What is the hidden score of each row? Scores go from 0 to 20, and 10 is about the middle. The score is a weighted sum of the row's numbers plus the product of two more (or one squared), each taken from its middle value.
[-0.63 -0.34 -0.40 -1.54  0.26 -2.14 -2.37  0.82  0.40  0.63  0.28  0.94  0.14  1.42  0.42 -0.13] -> 10
[-1.06 -1.62 -0.23 -1.21  0.64  0.48  1.79 -0.54  0.62  0.12  0.44 -0.88  0.68 -0.02 -1.10  0.30] -> 10
[ 0.27 -0.47 -0.96 -0.43 -0.89  0.57  0.00  0.69 -0.86  0.78 -1.79  0.43 -0.04 -1.09  0.27  1.12] -> 3
[-0.44 -0.42  0.91  1.04 -1.42 -0.23  0.38  0.66  1.32 -0.84  0.02  0.52 -1.18 -0.66 -0.63  0.20] -> 10
[-1.70  0.05  1.09 -1.34 -0.11 -1.52 -0.34  0.75 -0.58  0.49 -0.43 -1.47  0.02  0.24  1.17  0.47] -> 7
[ 0.27 -0.53 -2.21 -0.31  1.42 -1.00 -1.04 -0.39  0.59  1.46  1.18 -1.47  1.43 -2.68  0.20 -0.59] -> 16
[-0.68 -1.60 -1.08 -0.31 -0.91  0.36 -0.28  0.79 -0.42  0.17 -1.38  0.51  0.14  1.94 -0.02 -1.33] -> 5
[-0.17  0.28  0.34 -0.39  0.27 -0.67 -1.40  0.75  0.65  0.76  1.71  0.37 -1.38 -1.16  1.62 -0.52] -> 10
[-0.65  0.01  0.53  1.13 -0.25  0.80 -0.13 -0.69  0.27 -0.25  1.41 -0.41 -1.50  0.77  2.19  1.29] -> 7
[ 0.71 -0.62 -1.90 -0.44  1.58 -0.88 -0.87 -0.40  0.38  1.44  0.69 -1.48  1.44 -2.40 -0.39 -0.87] -> 15
[-1.08 -0.43 -0.87  0.57 -0.86  0.72  1.98 -1.70 -0.92 -0.30 -0.93 -0.76 -0.79  1.73  1.12 -0.19] -> 5
[ 0.38  1.56  0.80 -0.80 -0.16  0.93 -2.04  1.57  0.68 -0.43  1.39  0.50 -0.98  0.51 -1.69  1.71] -> 11
[ 0.79 -0.49 -0.57  0.25 -0.03  0.81  0.42 -0.75  0.15 -0.82 -0.87  0.83  1.28  1.03 -1.37 -0.76] -> 12
[-0.43 -1.41  0.58  1.17 -1.85 -0.21  0.66  1.00  1.31 -1.00  0.13  0.25 -0.99 -0.31 -0.20  0.51] -> 6
[-1.09  0.15 -0.69  0.15  0.13  0.44 -1.60  1.55 -1.44  0.06 -0.12  0.55  1.20  1.90 -1.22  1.27] -> 11
[ 0.43 -0.68  0.63  0.43 -1.11  0.72 -0.37  0.41 -1.62 -0.35  0.21 -0.47  0.06  0.60 -1.51  0.37] -> 12
[ 0.72 -0.62 -0.65  0.66 -1.18 -0.36  2.02 -1.23  0.68 -0.17 -1.10 -0.34 -0.74  0.34  0.25 -0.72] -> 7
[ 1.22  0.54 -0.12 -0.58  1.39 -1.56  1.20  0.75 -0.08  1.20 -1.45  0.05 -0.36  0.02  0.23 -0.15] -> 5
[ 0.08 -0.88 -1.00  0.91  0.88 -0.04  0.49 -0.52  0.44 -0.86  1.33  1.21  0.48  1.15  1.11  0.83] -> 6
[ 0.05 -1.41  1.18  2.15  0.64  0.14 -0.31  0.48 -0.23 -1.10  0.76  1.04  1.28  0.10 -0.44  0.55] -> 10
[-0.63 -1.53 -0.01 -0.23 -0.22 -0.11  0.21  0.24  0.09  0.24 -1.51  0.88 -0.26  1.68  0.44 -1.09] -> 4
[ 0.79 -0.04 -2.57 -0.14 -1.02 -0.61 -0.62  1.08  0.02 -0.51  0.31 -1.23  0.69 -0.44 -0.53 -1.64] -> 14
[ 1.04 -0.37  0.34  1.66 -0.68 -0.18 -0.88 -1.22  0.22  1.14  0.44  1.91  0.81  0.09  1.19 -0.85] -> 8
[ 1.22 -0.43  0.31 -0.66  0.48 -1.25 -0.20 -1.72 -2.53  0.55  0.95  1.93 -1.33  0.36 -1.73 -0.48] -> 8
[ 0.42 -0.48 -0.73  0.43 -0.64 -0.24  2.30 -1.12  1.07  0.31 -1.36 -0.54 -0.48  0.31  0.41 -1.51] -> 8
[-1.77  0.60 -1.01  1.71 -0.13 -1.68  1.13  0.19 -1.18  1.89 -1.86  0.23  0.90 -1.25 -0.26  0.50] -> 6
[ 2.07 -0.28  0.48 -1.36  0.61 -1.18 -0.02 -1.51 -1.77 -0.40  0.77  1.98 -0.97  0.44 -1.33 -0.21] -> 7
[ 0.32  1.02  0.49 -0.62  0.56  0.19  0.43 -0.12 -0.01 -0.76  0.53  0.09 -1.05 -0.69  0.69 -1.03] -> 12
[ 0.21 -0.62  1.00  0.83  0.91  1.55 -0.19 -0.60 -0.43  1.02  0.60 -0.34  0.06 -0.79 -1.05  1.08] -> 12
[ 0.38  1.02  0.56 -0.03  0.68  1.17  0.93  0.00  0.39  1.76  2.43  0.04 -0.06  0.63  0.86 -0.47] -> 8
[-0.77 -0.41 -0.40  0.77 -1.18  0.71  2.32 -1.67 -0.91 -0.68 -1.31 -1.15 -0.57  1.73  1.40 -0.33] -> 5
[ 1.01  0.80 -0.03  0.33  0.68  1.55 -0.52  1.50  1.03  0.08 -0.19  0.83  0.38  1.89  1.56  1.16] -> 4
[-1.65  0.41  1.42 -1.10 -0.05 -1.50  0.05  0.75 -0.80  0.31 -0.21 -1.50 -0.47 -0.34  1.23  0.44] -> 7
[-0.31 -1.41 -1.28  0.65  0.35  0.65  0.89 -0.74 -1.07  0.93  0.86 -1.46  0.79 -1.36  0.28  0.57] -> 9
[ 0.32 -0.50 -2.03 -0.36  1.80 -0.98 -1.08 -0.23  0.45  1.36  1.14 -1.13  1.04 -2.45  0.17 -0.68] -> 15
[-0.44  0.02  0.01  0.26  0.04  0.66  1.03  0.25 -1.17 -0.48  0.35  0.97  1.37 -0.36 -0.53  0.50] -> 11
[ 1.22  1.44 -0.58 -0.81 -0.61 -1.29 -0.90 -0.06 -0.63 -0.54 -0.03  1.12 -0.93 -0.45 -0.70 -1.06] -> 13
[-2.52 -2.58  0.27  0.36 -0.49  0.33 -0.22 -0.63 -0.69 -0.72 -0.91 -0.42  2.87  1.38  1.55 -0.40] -> 12
[ 1.05 -0.03  1.50 -1.24  1.22 -0.23 -1.23  1.48 -0.64 -0.33 -0.46 -1.17  1.19  1.75  0.41  0.05] -> 10
[ 0.42 -0.66 -2.38 -0.22  1.51 -1.04 -1.34 -0.16  0.29  1.30  0.62 -1.16  1.57 -2.01 -0.45 -0.62] -> 16
[-1.23  0.38 -0.24 -0.94 -2.02 -0.14 -0.50  0.26  1.06  1.18 -0.54 -2.70 -0.03  1.42 -1.87  0.64] -> 16
[-1.29 -0.40 -0.30 -0.76  1.08  0.44  1.34 -0.95  1.46 -0.01  0.89  0.38 -0.42 -0.89  0.68  1.42] -> 8
[-0.05  0.12 -1.58  0.32 -0.89  0.33 -0.36 -1.76  0.98 -1.70 -1.13  0.25 -1.04 -0.22 -0.29  1.30] -> 12
[ 0.74 -0.60  0.42  1.18 -0.91 -0.27 -0.58 -0.89  0.22  1.50  0.39  1.56  0.50  0.40  1.00 -0.53] -> 7
[ 0.49 -0.87  1.26 -1.74  0.59  0.47  0.24 -0.01 -1.12 -1.68  0.90 -0.74 -1.00 -1.49 -1.06  1.11] -> 10
[-1.74 -0.55  1.36 -1.82 -0.02 -0.60  0.72 -0.61  0.76 -1.05  0.05  0.47  0.83  1.89  1.18  0.36] -> 9
[ 2.07  0.13  0.12 -0.09  0.67 -1.21 -0.07 -1.11 -2.16  0.65  0.68  2.07 -0.86 -0.01 -1.33 -0.17] -> 7
[-1.34  0.98  0.26 -0.16  1.36 -0.56 -0.84 -0.08  2.09 -0.09 -1.02  0.42 -0.80  0.09 -0.11  0.98] -> 13
[ 0.03  0.09  0.38 -0.37  0.54 -0.87 -1.16  0.42  1.20  0.33  1.48  0.62 -1.15 -1.00  1.61 -0.97] -> 11
[ 1.09 -0.24 -2.06 -0.01 -0.41 -0.21 -0.31  0.59  0.14 -0.22 -0.54 -0.95  0.17  0.15 -1.56 -2.22] -> 14
[-0.46 -0.17 -0.39 -0.30  0.10  0.02 -0.59  0.64  0.70 -0.41  1.39  0.26 -1.12  1.42 -0.05 -0.32] -> 9
[ 0.30  0.36  0.72 -0.20  0.08  0.07  0.65  0.89  0.62  0.30  0.90  0.98 -1.03  0.14  1.91  0.05] -> 4
[-1.34 -0.92  0.05  0.23  0.37  0.04  0.67  0.49  0.58 -1.93 -1.74 -0.90  1.10  0.84  1.54  1.50] -> 9
[-0.78  0.26  1.10 -0.49  0.79  0.08  2.29 -0.18  0.95 -1.17  0.15  1.50  0.72 -0.06 -1.42  0.85] -> 11
[ 1.13  0.38  0.89  1.01  0.20 -1.65 -0.14  2.06 -0.58  0.97  1.31  1.34 -0.74  0.00 -0.29 -2.20] -> 14
[ 0.54 -0.43  1.08 -0.36  0.07  0.79 -0.82  0.06  0.30 -0.37 -0.38 -0.56 -1.97  0.11  0.48 -0.52] -> 7
[ 0.37 -0.67 -0.97 -0.26 -0.85  0.74  0.36  0.65 -0.36  0.18 -2.05 -0.47 -0.38 -1.30  0.04  1.81] -> 3
[ 0.23 -1.02 -1.43  1.46  0.40  0.80  1.04  0.49 -1.02 -1.11 -0.05 -1.03  0.13 -1.18 -0.09  1.15] -> 9
[ 0.66  1.65 -0.04  0.64  1.44  1.23  0.11  0.56 -0.92 -0.08 -2.07 -1.61 -1.00 -0.15 -0.48 -1.20] -> 5
[ 0.82 -0.43  0.20  0.47 -0.90  0.98 -0.84  0.33 -2.27  0.37 -0.38 -0.83 -0.28  0.47 -1.32  0.19] -> 11
[ 1.22  0.91 -0.42 -0.60  1.14 -1.75  1.14  0.03  0.73  1.44 -1.22 -0.01 -0.08  0.08  0.63 -0.21] -> 6
[ 0.27  0.84 -0.03 -1.06 -0.21 -0.22 -0.84 -0.66  1.41 -0.12 -1.85 -0.58  0.23 -0.66  1.54 -1.68] -> 12
[ 0.87  0.01 -1.32 -0.15 -0.93  0.66  0.36 -1.81  0.36 -1.15 -0.96 -0.17 -0.94  0.11 -0.11  1.24] -> 11
[ 0.52  1.59  0.56 -0.89 -0.28  0.90 -1.79  0.92  0.36  0.27  1.23 -0.25 -0.97  0.80 -1.64  2.19] -> 14
[ 1.46  1.27 -0.62 -0.62 -0.86 -1.70 -0.72 -0.40 -0.81 -1.02  0.25  1.74 -0.49 -0.44 -0.95 -0.72] -> 12
[-0.80  0.73  1.03 -0.71  0.00 -0.04  2.40 -0.14  1.02 -1.64  0.83  1.33  0.29 -0.05 -1.59  1.18] -> 9
[-0.16  2.07  0.83 -0.02 -0.46  0.38  0.25  0.82 -0.76 -1.73  0.48  2.02  0.58  1.56  1.07 -0.85] -> 12
[ 0.43  0.50 -1.43  0.09 -0.81  0.13  0.06 -1.86  0.62 -1.12 -0.91 -0.72 -0.96  0.12  0.13  1.54] -> 12
[-0.85  0.57  1.04  0.10 -2.20  0.25  0.47 -0.01 -1.25  0.41  1.18  0.40 -1.18 -1.08 -0.97 -0.68] -> 12
[-0.72 -0.58 -0.08 -0.09 -0.93 -1.20  1.08  0.94 -0.09  0.95 -0.43 -0.24 -0.54  0.72  0.21 -0.21] -> 5
[-0.70  1.62  0.18 -0.79  0.41 -0.66 -0.68 -2.38  0.20 -0.01 -1.08  2.61 -0.24 -0.75  1.05 -0.28] -> 12
[-1.44 -1.06  0.41  0.02  0.53  0.03  0.20  0.49  0.44 -1.82 -1.06 -0.31  0.99  0.73  1.73  1.57] -> 9
[ 0.94  1.10  0.61  0.56  0.00 -1.21 -0.14  1.92  0.23  0.35  1.18  0.88 -0.66 -0.07  0.09 -2.58] -> 16
[-0.99  0.11 -0.01 -0.71  0.54  0.17  0.85 -1.03  1.68 -0.16  0.97  0.40 -0.57 -0.53  0.91  1.89] -> 8
[ 1.04  0.24  0.60 -0.19  1.69  0.23 -1.71 -0.58 -1.24 -1.19  0.10 -0.02  0.22 -1.98 -0.47 -0.78] -> 17
[-0.80 -0.47  1.15  1.91 -1.42  0.01  0.32  0.84  1.19 -0.82  0.20  0.01 -1.41 -0.40 -0.77 -0.18] -> 12
[-0.50 -1.74 -1.00  1.00  0.28  0.87  0.35 -1.31 -1.42  0.80  0.85 -1.35  0.89 -1.06  0.15 -0.45] -> 11
[ 2.01 -0.20 -0.01 -0.40  1.45 -2.19 -0.51  0.74  1.32 -0.53 -0.82  0.27  1.55 -0.46 -2.12 -1.38] -> 18
[ 0.05 -0.51 -0.87  1.14 -1.11 -0.47 -0.30 -0.30 -1.88 -0.04  0.91  2.37  0.68 -0.20  0.23  0.11] -> 8
[ 2.62 -0.68  0.23  0.27  0.95 -0.72 -0.35 -1.86  0.45 -0.22 -0.55  1.40 -0.45 -0.43 -0.53 -0.14] -> 8
[ 1.72 -0.01  1.14 -1.31  1.06  0.00 -0.86  1.55 -0.66 -0.48 -0.42 -1.28  0.94  1.60  0.65 -0.10] -> 8
[-1.28  0.23  0.82 -1.42 -0.81  0.70  1.57 -1.38 -0.54 -0.87 -0.80 -1.30 -1.48 -0.87 -0.17 -0.80] -> 9
[ 0.07  0.32  0.04 -0.23  0.38 -1.02 -1.21  0.76  0.75  0.29  1.36  0.31 -1.17 -1.62  1.78 -0.57] -> 12
[ 0.95 -0.16 -0.87  0.89  0.81 -0.33 -1.13  0.90 -0.07  0.42 -0.60 -0.59  0.35  1.09 -0.20  0.49] -> 9
[-0.37 -0.15  0.48  0.15  0.73  0.39 -0.27  0.32  1.18  0.22  1.73  0.30 -1.46  1.81  0.06 -0.25] -> 8
[ 0.95 -0.21 -0.44  0.31  0.59  1.73  1.02  0.64  0.94  1.30  1.67 -0.66 -0.72  0.40 -0.02 -1.31] -> 7
[-0.33  0.21  0.52 -0.61  0.29 -0.95 -1.11  0.88  0.92  0.38  1.93  0.09 -0.99 -0.71  1.47 -0.72] -> 11
[ 1.64 -0.46  0.19 -0.76  0.42 -1.60  0.09 -1.00 -2.10 -0.21  0.56  2.05 -1.24  0.47 -1.70 -0.30] -> 7
[-1.10 -0.27 -0.40  1.75 -0.09 -1.85  0.90 -0.26 -0.59  1.82 -1.86  0.38  1.23 -1.07 -0.41  0.04] -> 9
[-1.83  0.20 -1.08 -2.12 -0.65  0.00 -1.22  0.09 -1.13 -0.30 -1.59 -0.75  0.37  1.23 -0.20  0.20] -> 8
[-1.04  0.59  0.84 -0.62  0.86 -0.09  2.28  0.01  1.41 -1.06  1.00  1.44  0.28  0.24 -1.20  0.85] -> 11
[ 0.47  0.67  1.93  0.41 -0.08  0.21  0.70 -0.98  0.33  1.42  0.33 -0.97  1.03  0.72 -0.92 -1.00] -> 15
[ 0.45 -1.74 -1.27 -0.19 -0.34 -1.34  0.86  0.67 -0.16 -0.20  1.33 -0.13 -0.92  0.70  1.24 -0.69] -> 4
[-1.66 -0.05 -0.93  1.73 -0.16 -2.00  1.20 -0.40 -1.21  1.81 -1.54  0.40  1.26 -1.05 -0.11  0.11] -> 9
[-0.86  0.50 -0.39 -0.22 -0.11  0.52 -0.81 -2.18 -0.14 -1.18  0.64  0.72 -0.84 -0.24 -0.28  0.60] -> 15
[ 0.44 -0.07 -0.47 -0.03  0.49  0.44  0.54 -0.54  0.44 -0.67 -0.84  1.14  0.85  0.98 -1.68 -1.16] -> 13
[ 1.43  1.25 -2.89  1.05 -0.84 -0.47  0.28  0.78  1.05  1.20 -0.46 -0.43  0.08 -0.12  0.70 -1.16] -> 10
[-0.15  0.09  0.84  2.52  0.17 -0.67  0.07  0.08 -1.12 -0.40  0.08  0.55 -1.71  1.44  1.39  0.55] -> 6
[-0.96  0.69 -3.15 -0.43 -0.58 -1.08 -0.61  1.29  0.05 -0.64  0.25 -1.16  1.08  0.63 -0.71 -1.73] -> 19
[-0.93 -0.12 -0.51 -0.74  0.06  0.71 -1.05 -2.02 -0.59 -0.81 -2.18 -1.18  1.14  0.46 -0.23  0.22] -> 15
[-0.84  0.42 -0.78  1.80 -0.13 -1.74  0.79 -0.27 -0.79  2.29 -1.86  0.50  0.60 -1.03 -0.53  0.42] -> 6
[-1.91  0.53  1.78 -1.05 -0.24 -1.38 -0.56  0.50 -0.72  0.74 -0.01 -0.73 -0.15 -0.15  1.05  0.53] -> 9
[-0.32 -1.13 -0.53 -0.37 -0.52  0.48 -0.01  0.42 -0.23 -0.16 -1.43  0.76  0.15  2.03  0.30 -1.52] -> 6
[-0.83  0.61  1.69  0.26 -2.02  0.68  0.82 -0.13 -0.95 -0.41  0.85  0.24 -1.48 -0.39 -1.38  0.10] -> 12
[-0.06  1.09  0.09 -0.12  0.62  1.39  1.49 -0.71  0.23  1.85  2.25  0.23  0.01  0.86  1.09 -0.95] -> 8
[ 0.52  0.79  0.21 -0.69 -1.08 -0.20 -0.77 -0.79  1.11 -0.15 -1.45 -0.92  0.25 -0.53  0.88 -1.82] -> 14
[-0.45 -1.45 -0.84  0.13 -0.81  0.39  0.17  0.52  0.29  0.04 -1.44  0.52  0.03  2.08  0.03 -1.58] -> 6
[ 0.55  0.40  0.31 -0.44  0.59  0.18  0.56  0.32  0.39 -0.18  1.10  0.10 -0.81 -0.42  1.17 -0.77] -> 9
[ 0.18 -0.31 -0.23 -1.49 -0.24  2.35  0.16  0.19  0.13  0.86 -1.23 -0.33  1.43 -1.03 -0.52  0.23] -> 12
[-0.48 -0.93  0.68  0.98 -0.60 -0.19  0.50  0.91  0.97 -0.75  0.04  0.26 -1.37 -0.67 -0.57  0.35] -> 9
[-1.31 -1.87 -0.28 -1.17  0.38  0.37  1.59  0.01  0.61 -0.65  0.25 -1.33  0.17 -0.63 -0.12  0.23] -> 9
[ 1.26 -0.19 -0.98 -0.09 -0.77 -0.48  2.22 -0.99  0.66 -0.21 -1.19 -0.40 -0.71  0.34  0.24 -0.74] -> 6
[ 0.20  2.07  0.30 -1.29  0.20  0.77 -1.56  1.24  0.35 -0.15  1.74 -0.30 -0.51  1.00 -1.70  2.33] -> 14
[ 0.61 -0.18  0.68  1.38 -0.42 -0.12 -0.67 -0.89  0.77  1.03 -0.08  1.48  0.96  0.33  0.56 -0.55] -> 10
[ 1.01 -1.03  0.23  0.67  0.13 -0.62 -0.81 -1.21  0.50  1.20  0.06  1.78  0.69  0.65  0.66 -0.54] -> 7
[ 0.00  0.34 -1.40  1.93 -0.99 -0.65 -0.67 -0.23 -1.61 -0.29  1.19  2.02  0.75 -0.52  0.25  0.39] -> 11
[ 2.41 -0.57  0.09  0.67  0.86 -0.17  0.93 -0.50  0.28 -0.54 -0.97  1.85 -0.76  0.24  0.95  0.43] -> 2
[ 0.47  0.71  1.02  0.03  0.16  0.34 -1.08  0.10 -0.24 -1.59 -1.35  0.05  1.06  0.51 -0.06 -0.34] -> 15
[ 0.19  2.52  1.09 -2.01 -0.52  0.55 -0.89  1.31  0.90 -1.65 -0.92  0.03  1.49  1.37  0.13 -1.49] -> 17
[ 0.55 -0.08 -0.68  0.40  0.59  2.26  0.48  0.00  1.05  0.77  1.90 -0.23 -0.77  0.56 -0.15 -1.19] -> 9
[ 1.78 -0.61  0.44  0.62  0.87 -0.62 -0.25 -1.97  0.36  0.34 -0.79  1.87 -0.85 -0.35 -0.95  0.50] -> 8
[-1.43  0.20 -0.49 -0.85 -1.66 -0.43 -0.80  0.18  0.68  0.82  0.66 -2.02  0.34  0.96 -2.21  0.46] -> 18
[-2.27 -3.08  0.27  0.56 -0.72  0.80  0.10 -0.38 -0.85 -0.70 -0.76 -0.81  2.65  1.01  1.48  0.41] -> 10
[-1.88 -2.80  0.47  0.73 -0.80  0.45  0.26 -0.52 -0.87 -0.82 -0.39 -0.67  3.05  1.23  1.12 -0.05] -> 12
[ 0.65 -0.09 -0.06  0.35  0.95  1.02 -0.13  0.68 -0.85 -0.29 -0.64  1.10  1.00  0.42  0.07  1.99] -> 7
[ 0.68  2.12 -0.18  0.43  0.23 -0.74  0.18 -0.06  0.59 -0.48 -0.69 -0.72 -0.37  0.04  0.37  2.11] -> 11
[ 0.30  0.72  1.95 -0.18 -0.26 -0.04  0.71 -0.51  0.72  1.60  0.61 -1.29  0.67  1.03 -0.32 -0.91] -> 13
[ 0.64 -0.28  0.33  0.68  1.28  0.93 -0.57  0.89 -1.06  0.35 -0.10  1.29  0.99  0.23 -0.06  1.82] -> 7
[-0.84  0.52  1.33  0.34 -1.92  0.49  0.79 -0.19 -1.10  0.12  0.54  0.64 -1.50 -0.63 -1.40 -0.03] -> 11
[-0.20  0.53  0.03 -0.61 -0.16  0.98 -0.47 -2.27  0.12 -1.07  0.73  0.64 -0.57 -0.20  0.58  0.04] -> 14
[-0.69 -0.32 -0.23 -1.21 -0.47 -2.48 -2.07  0.71  0.77  0.94 -0.59  0.62  0.01  1.50  0.73 -0.76] -> 9
[-1.09 -0.17 -0.68  0.59 -0.74  0.51 -1.57  1.37 -1.77  0.13 -0.36  0.91  1.38  1.73 -0.90  1.03] -> 11
[ 0.95  1.61  0.69 -1.38 -1.25 -0.21  0.64 -1.02 -0.88  0.04 -1.20 -0.42 -0.59 -1.07  0.49  0.12] -> 10
[ 1.06  0.28  0.19 -0.02  1.83  0.40  0.74 -0.29  0.61 -1.33 -0.04 -0.21  1.48  1.23 -0.18 -0.72] -> 14
[-0.98 -0.58  0.52  0.38  1.23  1.12 -0.65 -0.22  0.06  0.72  0.19 -0.49  0.68 -0.36 -0.79  0.82] -> 13
[ 0.90  0.89  0.77  0.94  0.23 -1.32 -0.39  1.94 -0.38  1.01  0.89  1.41 -0.45 -0.07  0.40 -2.71] -> 15
[ 1.17  0.81  1.80  0.19  0.36  0.56 -0.05 -0.04 -2.30  0.31  0.46 -0.90 -0.66  0.01 -2.41 -0.72] -> 14
[ 0.07 -1.85 -1.23  1.26  1.05  0.22  1.83  0.57 -1.13 -1.88 -0.16 -1.70 -0.36 -1.07  0.34  0.67] -> 9
[-0.09  0.28 -0.25  0.17  0.09  0.89  0.98  0.33 -1.56 -0.54 -0.05  0.68  1.77 -0.34 -0.23 -0.16] -> 12
[ 0.32 -0.97  0.98 -1.74  0.03  0.42  0.32 -0.41 -1.75 -2.07  0.69 -0.09 -1.07 -1.01 -0.74  0.83] -> 9
[ 0.23 -0.60 -0.44 -0.30 -0.90  0.85  0.40  0.64 -0.09  0.67 -2.29  0.38 -0.38 -1.26  0.40  1.49] -> 2
[ 2.09  1.80 -1.03  0.41  1.20  0.84  0.06  0.42 -0.67 -2.36 -0.66 -1.27  0.11 -1.43  0.63  1.42] -> 12
[-1.13  0.01 -0.03  0.83 -0.63  0.61 -0.20  0.30  1.54  0.02 -0.19 -0.03  0.04 -1.49  0.70 -0.77] -> 14
[ 0.97  1.05 -2.99  1.37 -0.23 -0.50 -0.38  1.49  1.08  1.15 -0.26 -0.63  0.40 -0.62  0.17 -0.94] -> 13
[ 0.45  0.78  0.90 -0.70  0.13  0.30  0.49  0.19  0.01 -0.05  1.10  0.13 -0.60 -0.20  1.07 -0.74] -> 9
[ 1.36  0.11  1.08 -0.95  0.63 -0.11 -1.19  0.97 -0.44 -0.64 -0.04 -1.09  0.70  1.34  0.90 -0.05] -> 10
[ 1.30 -2.17  0.29 -0.20  0.12  0.41  1.28 -0.47  0.85  1.29 -0.25 -0.33  1.09 -2.13  2.41  0.27] -> 2
[-0.70  1.68 -0.47  0.80  0.54 -3.19  0.47 -0.20 -0.78  1.68  0.51 -1.42 -0.14  1.04  0.48  0.52] -> 11
[ 0.76  0.08  0.75 -0.27  2.42 -0.19 -1.06 -0.34  1.32  1.37  0.15  0.37  1.12 -0.30  0.04 -0.64] -> 13
[ 0.69 -0.17  0.55  0.57 -0.41  0.91 -0.94  0.22 -1.93  0.56  0.29 -0.95 -0.49  0.77 -0.87  0.20] -> 11
[ 1.01  1.54  0.62  1.01  1.33 -0.16 -2.13  1.50  1.05  0.64  0.43 -0.24  0.96  0.02 -0.78 -0.08] -> 16
[-0.24  0.76 -0.49 -0.12 -0.56  0.15 -0.72 -1.25  0.47 -0.70  0.30 -1.03  0.36  0.77 -1.16  0.76] -> 18
[ 0.97 -1.01 -0.12 -0.37  0.14  1.28 -0.07 -0.63  0.64 -1.84  1.09 -0.42 -0.54  0.64  0.95 -2.18] -> 10
[ 1.89 -0.25  0.60  0.46  0.60 -0.58 -0.58 -1.28  0.71  0.22 -0.31  1.75 -0.59 -0.46 -0.46  0.04] -> 8
[-0.88  1.16 -0.48  0.86  0.59  1.74 -0.33 -1.90  0.15 -0.13 -0.86 -1.14  0.36 -0.26  0.60  0.74] -> 14
[-1.44  0.11 -1.17  1.71  0.36 -1.68  1.24 -0.32 -0.94  1.55 -1.75  0.34  0.76 -1.61 -0.30  0.36] -> 8
[ 0.38 -0.26 -0.22 -1.25 -0.99  1.87  0.94 -0.11  0.18  0.82 -0.33 -0.47  1.22 -0.78 -0.46  0.40] -> 12
[-0.22 -0.63 -1.97 -0.93  1.76 -1.32 -0.90 -0.29  0.92  2.13  1.34 -1.69  1.30 -2.38  0.16 -0.49] -> 15
[ 1.58  0.51  1.42 -0.52  0.90  1.22 -0.26  0.81 -0.12  2.09 -0.65 -1.22  1.28  0.10 -0.97 -0.73] -> 11
[-1.43  0.26 -0.69  1.98 -0.26 -2.15  1.11 -0.10 -1.47  1.68 -1.59  0.05  0.98 -1.52 -0.34  0.19] -> 9
[ 0.20 -0.30 -0.62  1.48 -1.63  0.10 -0.52 -0.39 -1.76 -0.62  0.58  2.56  0.62 -0.52 -0.12  0.29] -> 9
[ 1.38  1.74 -0.36 -1.02 -1.28 -1.32 -0.84 -0.31 -0.98 -1.15  0.19  1.71 -0.61 -0.03 -0.45 -0.72] -> 12
[ 0.59 -0.50 -0.30  1.10  0.66 -0.25 -0.29  0.91 -0.02 -0.46 -0.58 -1.02  0.13  0.70  0.39  0.52] -> 9
[-1.08 -1.33  0.09  1.92 -1.51 -0.26 -0.63  0.92 -0.52  0.90  0.83 -1.69 -0.59 -0.51 -0.15 -1.91] -> 12
[ 0.25 -0.46 -1.77  0.04  1.03 -1.43 -0.99 -0.32  0.50  1.62  0.05 -1.09  1.75 -2.33 -0.03 -1.30] -> 17
[-1.94  0.54  1.17 -1.44  0.18 -1.59 -0.72  1.36 -0.57  0.48 -0.29 -0.77 -0.02 -0.17  1.01 -0.03] -> 9
[-0.19  0.60  0.03 -0.03 -0.62  0.46 -0.29 -0.43  0.48 -0.78  0.22 -1.17  0.31  0.59 -1.10  0.07] -> 16
[-0.04 -2.02 -1.10  1.26  0.67  0.35  0.84 -1.09 -1.20  0.67  1.25 -1.29  0.90 -1.09 -0.21  0.22] -> 10
[ 0.84 -0.19  1.21 -0.10  0.30 -0.28 -1.40  0.26  0.18 -0.96 -2.00  0.11  1.08  0.32  0.15 -0.36] -> 12
[ 0.25  2.07  0.37  0.54 -0.24 -0.72  0.05  0.38  0.91 -0.15 -1.17 -0.29 -0.44  0.15 -0.36  1.75] -> 11
[ 0.14  0.39  1.11 -0.58  0.27  0.29  0.75  0.08  0.35 -0.59  0.93  0.20 -0.59 -0.56  1.14 -0.10] -> 9
[-0.40  0.13  0.55 -0.55  0.13 -0.76 -1.36  0.70  0.57  0.20  1.83  0.19 -1.35 -1.57  1.65 -1.23] -> 13
[ 0.04  1.55  0.11 -1.11  0.10  0.99 -1.88  0.73  0.30 -0.07  1.32  0.43 -0.90  0.65 -1.68  2.08] -> 14
[-2.49 -0.34  0.35 -1.12 -0.37  1.88  0.06  0.22 -2.40  0.59  1.14 -1.01  0.52  0.25 -1.08  1.71] -> 14
[-0.45 -1.80  0.99  1.21 -0.30  1.20 -0.46  0.10  1.32 -1.24 -0.17  0.64 -2.16  2.41 -1.10  0.37] -> 6
